(in the rows, 128 means zero)
Each path below is one point turned by a fixed rotation once a step. After each direction that follows a path, write how fast that rotation turns it, in deg/step (0 if it stays still).
Each turn is a multiple of 5 degrees from 10 to 175, or 0.
Each row of a path follows its step; steps can be skipped.
path 1
step 2: [128 113 123 142 123 147 130 134 132 128 127 128 137 124 133 116 131 119
 120 111 121 125 127 128 129 131 123 122 135 132 123 129 116 116 135 114
 140 130 125 127 136 116 129 111 119 124 123 132 121 124 146 131 123 133
 129 133 120 123 118]
step 4: [127 140 138 130 147 134 136 131 129 125 117 133 123 123 121 128 119 142
 118 114 120 130 120 133 130 131 122 119 119 126 132 132 117 132 116 130
 135 132 133 148 128 126 139 139 139 134 123 126 140 125 132 138 115 140
 119 128 134 126 124]
step 7: [124 123 118 124 137 149 118 130 129 128 136 130 126 119 115 131 121 134
 122 127 131 131 134 124 127 131 113 143 141 116 128 134 130 125 140 138
 141 132 120 131 142 122 135 123 129 127 141 124 116 129 133 143 139 125
 134 122 131 138 124]
step 8: [128 137 126 131 127 124 128 131 120 121 128 135 139 111 131 116 140 137
 130 118 124 132 110 111 123 125 143 132 117 116 121 129 120 129 138 128
 136 133 142 135 123 125 126 120 127 136 129 125 128 131 131 127 131 126
 139 123 130 118 149]
step 13: [124 126 128 131 126 133 122 135 121 120 133 114 139 124 123 116 126 127
 117 124 138 133 122 130 124 130 120 127 120 129 127 130 150 131 115 128
 125 124 140 112 129 132 126 117 115 139 139 117 140 129 133 133 143 133
 135 133 138 117 139]
step 14: [113 131 122 127 151 125 109 131 131 122 138 119 140 121 125 130 132 122
 121 126 116 129 137 128 123 126 137 130 138 134 123 128 130 134 134 125
 136 138 117 139 137 136 127 138 128 132 133 131 115 146 127 138 123 135
 120 119 132 121 129]
step 25: [132 128 139 125 136 132 128 139 134 123 131 127 132 113 136 134 132 122
 139 125 144 130 134 131 126 118 133 131 128 143 120 134 124 130 144 135
 123 144 120 129 126 125 135 122 126 121 133 122 129 119 125 138 155 123
 131 135 118 122 113]
Speeds:
[128 128 124 127 130 130 126 128 124 126 124 132 128 127 124 128 126 129
 128 125 126 132 126 131 129 131 129 126 131 126 126 131 128 126 129 129
 129 131 130 127 129 127 127 125 125 130 129 128 129 131 128 125 129 130
 125 126 130 130 132]
10
[125 131 128 123 130 125 123 125 127 126 128 127 127 130 131 129 128 128
 125 127 130 126 125 131 127 129 128 131 126 126 129 124 131 129 131 127
 130 128 128 127 131 129 130 127 125 132 127 128 127 132 127 126 130 129
 129 131 126 125 127]
10
[127 126 125 129 128 126 131 129 128 125 132 132 128 128 130 127 128 134
 126 129 129 132 126 127 131 131 127 129 128 127 129 122 126 130 128 125
 126 127 128 129 124 128 129 129 130 131 125 128 129 128 128 129 130 128
 127 130 130 131 129]
95
[129 125 127 129 130 128 130 126 124 127 124 126 125 131 131 129 126 129
 130 129 128 129 127 130 126 128 126 126 125 130 131 130 125 130 125 131
 125 131 129 129 128 124 132 129 130 127 122 130 125 129 130 126 129 127
 126 129 127 126 127]
55
[127 126 129 128 132 125 128 130 132 130 128 125 130 127 124 128 128 128
 128 127 126 129 131 131 127 126 127 127 128 126 131 129 131 126 125 127
 123 123 129 131 129 127 130 127 130 131 129 132 133 131 132 125 127 128
 128 131 131 129 126]
45
